In the rows, 128 means zero.
Named turns come first, each shown by rows before and after it. Which turns, in which order, take the first row of each pair that follows to the second? Write the first one first, as in the answered first pair.
turn Lasi:
[ 71 145 141 160 199 175 125 152 165 111  86 185 146 163 136 107 132]  ->  [ 33 127 106 139 144 155  96 110 156  67 155 146 134 148 175 152 109]
[169 151 146 151 174 111 129 178 141 180 112 144 135 150  77  85 117]  ->  [118  93 108 163 163  74  97 118 209 108 145 116 134 131 105 113 118]
[ 88 140 124 103  69 136 134 129  60  95 139  95 134 155 104 153  67]  ->  [120 150 161 130 127 148 161 171  80 135  69 133 152 160  69 110  90]
[124 121 135 157 163 114 119 123 164 100 117 146 119 105 156 115 155]  ->  [123 137 118 129 117 116 108 111 117  97 161 127 101 101 173 143 132]
turn rem:
[107 116 161 132 148 122 145 108 144  92 150 130  92 105 158 137 158]  ->  [112 118 168 135 161 129 146 116 150  98 142 141  94 103 154 134 160]
[153 151 111 164 163 161 181 164  96 156 125 198 105  89 151  86 146]  ->  [136 148 122 182 169 163 181 164  98 167 102 175 121 124 124  61 132]
[143 127 133 130  85 129 114 123 136 158 123 140 122 106 130 110 124]  ->  [139 129 133 128  87 128 114 119 139 162 123 141 122 109 127 107 121]
turn fugov:
[196 113  88 101 119  99 130 109 140 150 168 135 105 113 139 144 158]  ->  [157  79  87 138 143  87 128  92 188 114 149 120 128 126 123 126 159]
[141 106 134 116 162 122 112 116 163 111 121 130 127 113 108 108 152]  ->  [116 118 128 110 155 141 126 131 135  87 147 142 131  93 137 129 140]
[199 126 147 121 155 133 125 144 164 169  87 164 112 133 101 121 166]  ->  [105  93 146 171 181 137 135 144 194  89 101 157 146 116 129 128 133]

Each pair is 2 to 3 turns apart.
[152 133 124 133 111 104 141 116 130 130 135 103 127 156 100 106 133]  ->  [128 123 114 133 109 108 141 110 129  94 167 111 129 125 133 134 130] => rem, fugov, rem
[132  96 114  97 133 101 111 135 155  85 109 159 119  62 160 155 159]  ->  [167 140 128  70 112 129 127 163  83 133 114 160 105  74 161 150 145] => rem, Lasi, Lasi
[124 125 140 141 168 136 136 170 148 119  81 150 181 144 118 105 149]  ->  [159 155 139 114 150 153 137 184 107 149  98 160 163 133 127 121 156] => fugov, fugov
[141 157 147 128 127 148 150 146  88 166 103 124 138 154 106 110 108]  ->  [125 136 109 101  86 125 119 110  96 126 161 103 112 130 143 157 109] => Lasi, Lasi, fugov
[ 91  95 118 162 132 105 109  90 176  97 107  89 146 160 107 104 111]  ->  [115 139 110 116  70 121 102  96  94 135 149  71 121 173 118 125  92] => Lasi, fugov
[133 164 164 116 109 138 142 128  78 140 112  86 118 154 102 127 122]  ->  [ 93 135 162 143 121 124 133 108 123 104 102  71 130 160  93 116 120] => fugov, Lasi
[ 69 104 123 137 106 139 107  93  95  98 133  66  91 109 148 164 140]  ->  [114  96 129 134 111 120  92  76 125 141  98  57  79 142 107 136 160] => fugov, fugov
[176 137 134 130 164 139 144 172 121 178 119 124 142 142 145 110 157]  ->  [175 150 129 113 137 139 139 163  92 180 148 115 129 143 154 125 147] => Lasi, Lasi, Lasi
[176  69 130 174 136  62 111 108 209 171 111 124 129 107  75 118 133]  ->  [201 132 140 129  77  97 122 133  91 226 145 111 108 131  77 124 104] => rem, Lasi, Lasi
[102 154 119 136 133 149 147 119 100 142 162 130 123 125 160 133  86]  ->  [ 96 120 119 167 168 124 138 106 170 124 129 135 134 127 140 114 110] => Lasi, fugov, Lasi
[169 123 132 153 146 109 134 112 157 117 129 178 134 119 109 146 151]  ->  [180 155 135 130 122 125 139 127 104 145 141 177 126 125 112 144 141] => Lasi, Lasi, rem
[133 110 134 150 133 167 153 172 173 108 112 178 107  71 142 126 162]  ->  [109  86 109 152 102 139 118 122 205  83 135 138 108  88 136 130 151] => fugov, rem, Lasi
[130 167 161 145 152 127 158 139 116 150  87 138 140 178 101  85 126]  ->  [ 90 148 115 120  84 112 125  90 100  99 164  98 124 164 144 139  96] => Lasi, Lasi
[148 125 146 142 177 132 140 156 153 130  91 160 133 108 112 113 155]  ->  [182 146 131  99 136 136 132 155 110 147 132 154 104  95 133 146 157] => Lasi, fugov, Lasi
[103 120 112 145 134 130 149 109 107  95 138 115 132 144 162 102  86]  ->  [142 136 118 131 124 133 148 116  78 145 133 112 120 160 144  91  95] => Lasi, fugov, rem
[147 180 127 106 105 128 134 142  44 162 132 109 140 160 107 121  98]  ->  [ 65 151 122 149 143 128 153 155  72  83 144 117 174 129 140 136  78] => Lasi, rem, fugov
[127 131 151 125 119 134 135 158  74 147 153 144 138 127 136 110 106]  ->  [108 122 153 135 135 134 144 165  90 130 149 151 147 119 142 113 106] => Lasi, rem, fugov
[ 84 134 138 131 120 137 136 120 115 108 139 101 133 142 121 112 109]  ->  [123 126 138 122 111 119 120 105 134 133 125  92 121 160 104  96 128] => rem, fugov, fugov
[140  96 113 117 124  92 100 106 158 132 118 115 101 105 133 150 138]  ->  [135 117 119 113  99 108 105 112 115 150 129  92  99 137 121 139 113] => Lasi, fugov, Lasi
[ 61 112 128 149 134 132 126 113 154  75 138 111 144 131 134 151 104]  ->  [158 115 125 117 116 104 101  83 173 151 109 102 113 161  89 128 142] => fugov, fugov, Lasi
[120 105 161 133 175 168 153 146 149 132 113 152 124 114 169 170 154]  ->  [173 109 144  95 137 154 128 121 138 172 127 138  94 125 162 179 169] => Lasi, fugov
[131 128 122 148 130 145 154 165 115 114 130 150 135 125 149 135 118]  ->  [140 115 109 144 130 136 142 152 140 102 141 147 127 114 157 150 129] => fugov, Lasi, fugov
